Small tables with named rows and columns. After each table, cells are looked up by row and column.

Table Mitu
|  | Nanafop | Vafova | Fov | Tozu | Nizer |
|---|---|---|---|---|---|
| Vudebit | -4 | 89 | 41 | 92 | -3 |
| Lon | -39 | 57 | 52 | 86 | -22 |
| Pesovut | -76 | -45 | 86 | 57 | -17 |
| Vamibu | -62 | 20 | 87 | 77 | -27 |
| Kifasol | 54 | 75 | -12 | 60 | 46 |
| Mib | 74 | 38 | -44 | 37 | 66 |

What is the Fov of Pesovut in Mitu? 86
What is the Vafova of Mib in Mitu? 38
What is the Nanafop of Lon in Mitu? -39
What is the Nizer of Mib in Mitu? 66
What is the Nizer of Pesovut in Mitu? -17
What is the Nizer of Lon in Mitu? -22
What is the Fov of Lon in Mitu? 52
What is the Vafova of Pesovut in Mitu? -45
What is the Nanafop of Vudebit in Mitu? -4
What is the Vafova of Vudebit in Mitu? 89
What is the Vafova of Vamibu in Mitu? 20
Which row has the largest Tozu? Vudebit

Table Lak
|  | Nek | Gurupaz | Puvepom | Dobi | Pur | Sepi | Fuf |
|---|---|---|---|---|---|---|---|
| Kodi | 108 | 109 | 116 | 42 | 49 | 88 | 16 |
| Zukate | 136 | 119 | 116 | 30 | 206 | 87 | 112 |
| Zud | 136 | 118 | 103 | 42 | 131 | 87 | 51 |
| Zamen | 172 | 150 | 116 | 66 | 131 | 87 | 112 |
| Nar | 97 | 132 | 128 | 42 | 131 | 79 | 158 |

What is the Fuf of Nar in Lak?
158
What is the Puvepom of Nar in Lak?
128
What is the Fuf of Zukate in Lak?
112
What is the Fuf of Zamen in Lak?
112
What is the Nek of Kodi in Lak?
108
What is the Puvepom of Kodi in Lak?
116
What is the Nek of Zud in Lak?
136
What is the Gurupaz of Kodi in Lak?
109
What is the Fuf of Zud in Lak?
51
What is the Gurupaz of Zukate in Lak?
119
Which row has the largest Dobi? Zamen

Tege:
|  | Bet | Vab | Pogasuz | Bub | Madez |
|---|---|---|---|---|---|
| Noduzi | 108 | 50 | 192 | 97 | 170 |
| Riparo | 105 | 67 | 135 | 65 | 106 |
| Ganame | 108 | 48 | 204 | 94 | 168 |
| Misi | 108 | 50 | 192 | 97 | 170 |
| Zodig | 108 | 49 | 199 | 95 | 169 |
| Rap | 106 | 56 | 182 | 73 | 128 |
| Tak | 106 | 78 | 47 | 96 | 142 |
| Zab | 105 | 62 | 157 | 68 | 115 |

Pogasuz of Rap: 182
Madez of Ganame: 168
Bub of Ganame: 94
Vab of Zodig: 49
Bub of Tak: 96
Bet of Zab: 105
Bub of Rap: 73
Madez of Tak: 142
Vab of Tak: 78
Pogasuz of Zodig: 199
Row with the largest Pogasuz: Ganame

Poveb:
|  | Varolu | Panelo | Mub | Kigip | Luk | Pazibov | Sisi | Kava | Zusi | Nop |
|---|---|---|---|---|---|---|---|---|---|---|
| Fesilus | 102 | 117 | 247 | 72 | 90 | 111 | 161 | 132 | 110 | 100 |
| Genuv | 166 | 119 | 192 | 143 | 79 | 172 | 141 | 120 | 107 | 116 |
| Mir | 89 | 124 | 169 | 136 | 102 | 107 | 168 | 93 | 130 | 147 |
| Baneti | 69 | 125 | 180 | 108 | 179 | 120 | 154 | 156 | 195 | 118 |
| Golege | 154 | 108 | 60 | 95 | 131 | 98 | 128 | 125 | 169 | 216 |
| Tudu | 110 | 202 | 92 | 151 | 37 | 106 | 181 | 97 | 150 | 123 |

Baneti, Zusi => 195
Genuv, Pazibov => 172
Golege, Luk => 131
Mir, Kava => 93
Baneti, Pazibov => 120
Golege, Sisi => 128
Fesilus, Kigip => 72
Baneti, Kigip => 108
Tudu, Panelo => 202
Fesilus, Nop => 100
Mir, Luk => 102
Mir, Kigip => 136
Fesilus, Pazibov => 111
Fesilus, Kava => 132
Golege, Zusi => 169
Golege, Nop => 216
Mir, Pazibov => 107
Genuv, Kava => 120
Tudu, Nop => 123
Golege, Panelo => 108
Row with the largest Pazibov: Genuv

Begeb:
columns: Zik, Nafuv, Sivi, Tuz, Limu, Vumanip
Tuzovu: [42, 19, 66, 97, 83, 83]
Melil: [81, 28, 81, 44, 36, 36]
Sep: [46, 81, 28, 86, 39, 38]
Nom: [6, 84, 94, 38, 58, 58]
Zak: [81, 66, 34, 36, 40, 39]
Fakote: [60, 89, 46, 22, 74, 72]

What is the Zik of Zak in Begeb?
81
What is the Zik of Nom in Begeb?
6
What is the Vumanip of Sep in Begeb?
38
What is the Limu of Zak in Begeb?
40
What is the Zik of Fakote in Begeb?
60
What is the Vumanip of Zak in Begeb?
39
What is the Tuz of Zak in Begeb?
36
What is the Sivi of Melil in Begeb?
81
What is the Limu of Fakote in Begeb?
74
What is the Limu of Melil in Begeb?
36
What is the Vumanip of Tuzovu in Begeb?
83
What is the Nafuv of Fakote in Begeb?
89
What is the Sivi of Nom in Begeb?
94
What is the Tuz of Sep in Begeb?
86
What is the Sivi of Sep in Begeb?
28
What is the Limu of Sep in Begeb?
39
What is the Nafuv of Melil in Begeb?
28

Vogomil:
	Gof	Nesev	Gugomo	Galep
Loz	147	118	149	110
Gomen	151	131	153	141
Guvad	95	195	239	209
Pevori	144	164	185	161
Dazito	236	161	176	153
Repu	75	196	166	215
Lusim	202	142	144	141
Mumeraz	123	119	118	105
Tof	168	94	75	45
Topelop	86	94	0	87
Mulod	94	203	246	106
Gebe	171	109	181	132
Miteli	169	146	143	174

Nesev of Tof: 94
Gof of Mulod: 94
Gof of Miteli: 169
Gugomo of Repu: 166
Nesev of Repu: 196
Gof of Gebe: 171
Galep of Topelop: 87
Nesev of Topelop: 94
Galep of Lusim: 141
Galep of Mulod: 106

Table Ris
         Nunoso  Ledul  Labedos  Kilepa
Pira        2.6    2.0      3.6     3.7
Ragorov     4.8    3.0      3.8     3.3
Vip         5.7    6.7      6.6     8.0
Tozuk       5.4    6.0      3.8     4.9
Fode        4.3    4.2      3.2     4.3
Zetefu      5.2    4.9      5.0     5.8
Kaz         2.5    1.5      0.6     7.1
Tuvoto      5.1    2.7      3.1     2.4
Boreli      4.0    3.4      2.6     5.5
Tun         3.9    4.0      3.0     6.3
Kuf         2.2    2.1      2.6     4.8
Por         5.3    5.2      3.4     4.2
Saz         4.6    2.9      3.2     1.3

Por, Labedos -> 3.4
Boreli, Nunoso -> 4.0
Kuf, Labedos -> 2.6
Kaz, Kilepa -> 7.1
Tuvoto, Kilepa -> 2.4
Kaz, Ledul -> 1.5
Fode, Labedos -> 3.2
Por, Ledul -> 5.2
Saz, Labedos -> 3.2
Tun, Labedos -> 3.0
Vip, Ledul -> 6.7
Pira, Labedos -> 3.6
Tozuk, Ledul -> 6.0
Tozuk, Kilepa -> 4.9
Por, Nunoso -> 5.3
Which row has the largest Kilepa? Vip

Zef
|  | Gizubu | Tur | Tof | Zure | Lubupos | Zurusav | Mubak |
|---|---|---|---|---|---|---|---|
| Pimo | 62229 | 57290 | 63673 | 68327 | 43507 | 33755 | 46825 |
| Vuluner | 86394 | 49831 | 64734 | 78481 | 85101 | 11508 | 62731 |
| Mur | 48652 | 72181 | 75333 | 70801 | 71346 | 70662 | 66849 |
| Fek | 42161 | 59031 | 50308 | 50084 | 46517 | 31186 | 55817 |
| Las | 66063 | 57800 | 74980 | 54153 | 73274 | 66469 | 71365 |
| Nak | 52089 | 56568 | 43087 | 60590 | 53365 | 68975 | 68915 |
| Kod | 34047 | 51248 | 70491 | 64033 | 70307 | 61271 | 73086 |
| Lib | 59645 | 63566 | 36670 | 51586 | 37591 | 56092 | 82907 |
| Kotevik | 56771 | 59761 | 80539 | 47316 | 52775 | 54721 | 74452 |
| Sezut | 39052 | 57349 | 93893 | 61635 | 58151 | 66823 | 52536 |

Tof of Fek: 50308
Lubupos of Kod: 70307
Tof of Pimo: 63673
Zure of Lib: 51586
Mubak of Kotevik: 74452
Gizubu of Sezut: 39052

Table Samutim
          Mepa  Kuzafo     Fef  Mababur     Raf
Fav     -10917  -40838   14027   -71319  -28055
Zapun   -35219  -21921   17198   -42422  -85230
Segom   -25397   -9139  -28977   -90113  -68164
Nekefi  -59389    4263  -80975    25797  -42238
Rutugi  -26770  -44630  -18030   -76825  -33541
Gebi    -45707  -26857   37861   -44784  -96200
Zam     -57716   -9300  -92044    26142  -26719
Mus     -62295  -50702  -80513    57688   24073
Rona    -55375  -34050  -40077   -44582  -36140
Fufusi  -32877  -42830  -41034   -34416  -14942

Zam, Mababur: 26142
Fav, Kuzafo: -40838
Segom, Mababur: -90113
Nekefi, Mababur: 25797
Fav, Mepa: -10917
Rutugi, Fef: -18030
Mus, Mababur: 57688
Zapun, Mepa: -35219
Zapun, Fef: 17198
Nekefi, Mepa: -59389
Gebi, Mababur: -44784
Gebi, Mepa: -45707
Row with the largest Mepa: Fav

Busomo:
cols = Tib, Pake, Leno, Dag, Kig, Lov, Vikarer
Mak: [23542, 50151, 51554, 41963, 43895, 36869, 38317]
Mogoti: [54117, 46925, 44328, 58849, 35399, 61708, 43528]
Rikef: [65322, 51098, 55346, 45694, 46208, 52040, 42773]
Pudeso: [89093, 52787, 42629, 49472, 96227, 45304, 50326]
Nipuvef: [44914, 43253, 52190, 45017, 46304, 45586, 50660]

What is the Tib of Rikef in Busomo? 65322
What is the Lov of Pudeso in Busomo? 45304
What is the Dag of Nipuvef in Busomo? 45017
What is the Lov of Rikef in Busomo? 52040
What is the Leno of Mogoti in Busomo? 44328
What is the Vikarer of Mogoti in Busomo? 43528
What is the Kig of Pudeso in Busomo? 96227
What is the Vikarer of Nipuvef in Busomo? 50660
What is the Tib of Nipuvef in Busomo? 44914
What is the Tib of Mogoti in Busomo? 54117
What is the Vikarer of Mak in Busomo? 38317
What is the Lov of Mogoti in Busomo? 61708
What is the Pake of Rikef in Busomo? 51098
What is the Dag of Pudeso in Busomo? 49472
What is the Dag of Mak in Busomo? 41963
What is the Tib of Pudeso in Busomo? 89093
Which row has the largest Dag? Mogoti

